Rows are one point carried round by a steady rotation, each followed by how many steps it has turned.
The counts run from 0 to 649.
[ -1  -9 -13 -10 -10  -9 -12   0  -4   9 -11   1   9  -6  -6 -22   1 -15
 -20  18 -23   2 -12  -7  -9  -9  18  12 -19   8  -9   1  -4] | 372
[ -4  11  18   1  -3   2  23  22  -4   2  -7  -1  -3 -12  -7   7 -23 -17
   4  14   2  15  -6  -4  16  -8  -3  19 -12  -6  -5   8  -9] | 148
[ -3  -8   8   1   2   6   4   1 -14   6  19  -3  12  16 -16   3  -8  -3
  -1  -6  25 -17   1  15 -16  10 -12 -11   9  -6  24   0   7] | 410
[  6 -24   4   3  23  14   3   1  17   9   8   3   2   7   1  -8  10   4
  -9 -20   7 -23  -5   9   7  -3 -25 -11 -20   9  11  16  -4] | 118
[  0   7  -7   6 -10 -19  -5  -8  -3 -16  14   3   1   2   1 -13  -6  -4
   0 -12 -11  16 -19 -20  18   8  -1  22  -3  10 -17   7 -13] | 284
[ -4  -3   1  -2   3 -26  12  13  -8  -6 -13 -13   5  -1  13   5  16  20
 -14   8 -11   8 -13  20  -1  16  -2  27   6  -4   2   7   6] | 243
[ -5   1  -5 -17   4   8  -1  -1  -4   3  -2  -5  -7  11   1  -6  -6  -4
 -15  17   9 -15 -17   2  -5 -24 -13 -23 -17  -1  14  13  15] | 166
[ -2   3  -7   1   0   4  -2  -7   1   3  -9  31  16  14  15   6 -22  -4
   2  15  13  -5  13  -5  -6 -30  10 -11 -18  13  -2  10  10] | 317
[  0  19  26   9 -12  -9  -4  20 -22  -5 -19  -4  10   4  -2  -2 -10   4
  -2   6  20  15  -1  14  -2  -7  -4  -8  -3  -1   5 -14  -1] | 647
[ 10 -10   9  -9  18 -14  -4 -14  20  22  -9  10   4  -2  11  17   6  -1
  -1   2 -16 -17 -11   2  12  -3  10  19  12  -7  -5  20 -13] | 341
[ 10   3   7   3   7 -15 -13 -12  16  19   5  10 -10  -2  -5  -4   6  10
   4 -15  -1  -1  -5 -15   2 -23  20  21   4   3  19  15 -11] | 636
[  5  -7  -2 -12  -3   0  -5  14   2  -9  14  10  -6  -9   8 -16   0  39
   4  -9   4   9   3   4  -7   0   3  14   6   2  22  -5 -15] | 431
[ -6  -3 -12  15   2   8  -1   5 -21   9  29  14   8  22   2  10   0  -7
 -14 -15   0 -15  -6   4  -6   1   5 -15   5  -6  -2   2  -2] | 71
[ 14 -11  11  -4  19  -3   2  15 -25   2   4  -5  -4  -5   1  11  17  17
  -6  18  -2  -8 -21  14   6  18   7   3  17  13  22  14 -11] | 542
[  0 -14  -9  -5 -11 -23   7   6 -15 -11  -8 -24  17  -1  18  -9  13   5
 -17  -5  12   4 -10   1 -18   8 -16  19 -18  -6  -3  -3  -6] | 511
[ 27   3   6  10  -7 -11   2 -13  21  13   0   0   9   6  33  18   2  -4
   5 -15  14  -5  -2   4  15  -4   4   3  -6  10   7   8 -13] | 449
[  3 -18  -8 -10  -1   5   7  -2  -5 -10  17   6   5  17  18  -2   6  26
  -1   7   1   7 -17  11   9  20  -6   8  12  23   4  19   0] | 382
[  1 -10  -8 -22   8 -12 -11  -3   1 -11  -7   0  21  -6  18  -3   7  20
 -10   4  -3 -16  -3  -1 -15 -19 -11  -9 -18   9  -3  12 -17] | 564
[ -1 -12  17 -14   2  -4   7   7  11  13  -9 -18   6  -2 -17   8 -10 -21
 -13   7   4 -23  -8  18   2   5 -21 -16   3   0   8   9   5] | 10
[ 17  26  12  20  -4  19   8  15 -10  -1   7   7  -5  22   6  -6  -5 -15
  -8   0  11  13  -4   1   1   8   1 -21   0 -20   6  -6   4] | 602
[  0  10 -13 -13 -23  -7   8   1   7   3  -2  -3   1  13   5  -7 -27 -21
 -12  -3  18 -14   6  12  -4  11  -2 -16 -14  12  11   3  20] | 214
[  5   1  -5  11  -6 -23  -9   3  -3   1  11 -10  -6  -8  -6 -17  11   9
 -15  -9 -10  17 -17   2   2  10  21  26   9   2   6   2  15] | 239
[ 17  13   9  -2   8   6 -11  -2   7   7 -24  14  34  13   1   7 -24  -9
  -4   1   5  -5   9   0   0  11  -5  -8 -10   1  -7  -4  10] | 313
[ 12  -4 -11   9  10 -19 -14 -11  25   6 -12   1   5   9  -3  -6  11   2
  -9 -14  16 -15  -3  10   7   2   1 -11  11  17  13  32  -6] | 453
[ 15   2  -9  -3   0 -11   5   4 -11   5  -3   1   3  -1   4  17 -23 -18
  -8  10  19 -23  -1   8  -7 -11  18 -15 -12  -3  18   0  20] | 210
[ 12   7  16  -6  17 -10 -16  -5  16  21 -12   5  -5   7  12  -3  18  21
 -10  -7   5 -12  -8  12  10   4  -2   0   4   0  16  20   0] | 2
[  4  -2  17 -12   0 -25   6 -12   9  12  -4 -13   5  -3  13   7  12  16
   8  -5  -4 -13  -3   5  -5 -18  -3   6   1  11  21  17 -16] | 297
[  4   0  20   3  17   7   2  -6   2  -7 -10  -7  12  16  -3   1 -23 -22
 -11  -4  16  -2 -11  -7   6 -18 -17 -11 -12  -3   8   3  22] | 14
[ -2  -8  10 -24   1   5  -4  -4  22   4  -3  17  11  -2  10  -3 -18  18
   1  15 -11  -8  19  22  -4  -3  -4  -6   6   3   6   3  11] | 429
[-17  19  -4  -3   0 -24   3  17  -6  14  -6   0  -7 -15 -19 -11   4  -9
 -16  17 -17   2  -3   4   4 -12  16  12   4  -9   1  13  -7] | 639
[  1   6  17   2  -8  -6  34  19 -12  -2  11   0 -15   1   5  15 -24 -12
  11   2  11   7 -10   5   8  -4  -1   9  -3  -2  12  -4   3] | 147
[  1   9 -16  20   3 -24  -6  -1  -6  -1  10   3  -2  18   0 -10  13   3
  -3 -19  20 -16  -4  17  -1   5   8 -20   7   5  23  17   0] | 454
[-14 -19   1  -5  -5   7   1   3  17  -8  -2   0  -7   5   2 -20  -1 -21
 -20  16  -6   1  -8  13  13  -9 -25  -5   2  11 -12   2  25] | 621
[  0  -8  16  -8  15  -2 -14  -9  -5  -3 -22  -4  26   3  12   3  -2   9
  -9  17  23  -6  -6  11   2 -15 -11 -13 -14  -1  -5  17  -9] | 113
[-18   2  -8 -16   5 -15  -8   9  -9 -21  -9   3  18  -4  11  -6  -6  24
 -10  -1   7 -13   3  15 -16  -7  -5 -15 -15 -19   0   4  -5] | 563
[ -5  14  -6  -1 -17 -13  -4  -6  13  15  -4   1 -12   4  -4 -13 -10 -27
 -11   3  18 -11   7   3 -10 -19  10  -8 -12 -19  -6   8 -14] | 504
[  4   5  -2  18  19   4   6  19  -1 -15  -2 -15  20   7 -12   0  -9 -11
 -10  -5   4   6 -25 -10   7  -3 -22   4 -21 -10   1  22  20] | 15
[ 15  14  17   7   7   2  22  18 -13  -4   4   0   7   8  19  10  17  19
   1  -5 -10  14 -19   0   2   9 -13   9  -3   5  18  -3  -7] | 199
[ -9   6   5  11  27   1   6  35 -11  -1  -7  11   7  -2 -11   6  -1   9
   4  -8   0  -9  -8  17  17  -6  -5 -10  -6   3  12   8  -5] | 251
[-14  13  16  14 -25 -17  20   7   2   2  -9  -6  -6  11   7 -12   3 -18
  -3   0  21   7   4  11  -5 -16 -13   8 -11   1  -6  -3 -15] | 352
[  9  11   0  21  -8 -14   1 -12 -12 -10   1   0  26  19   0 -12   0 -24
   1 -12  -1   4  -7 -10   2 -10 -10  -6  -8  22 -14  -4 -13] | 17
[ -4  18  19 -10  -8  -8  -7  14  10  15 -23  15  -1  -3   8 -11   5   5
  -8   4 -20   6  11  19   2 -13   1   4   6   3  -5 -15  -6] | 536
[-13  17 -11   6  -8 -20   5   9 -11  12   3   2 -13   6 -11   0 -11  -9
  -7   9  -3  -4  -6   5   1 -18  23   4  12 -18  14  10  20] | 638
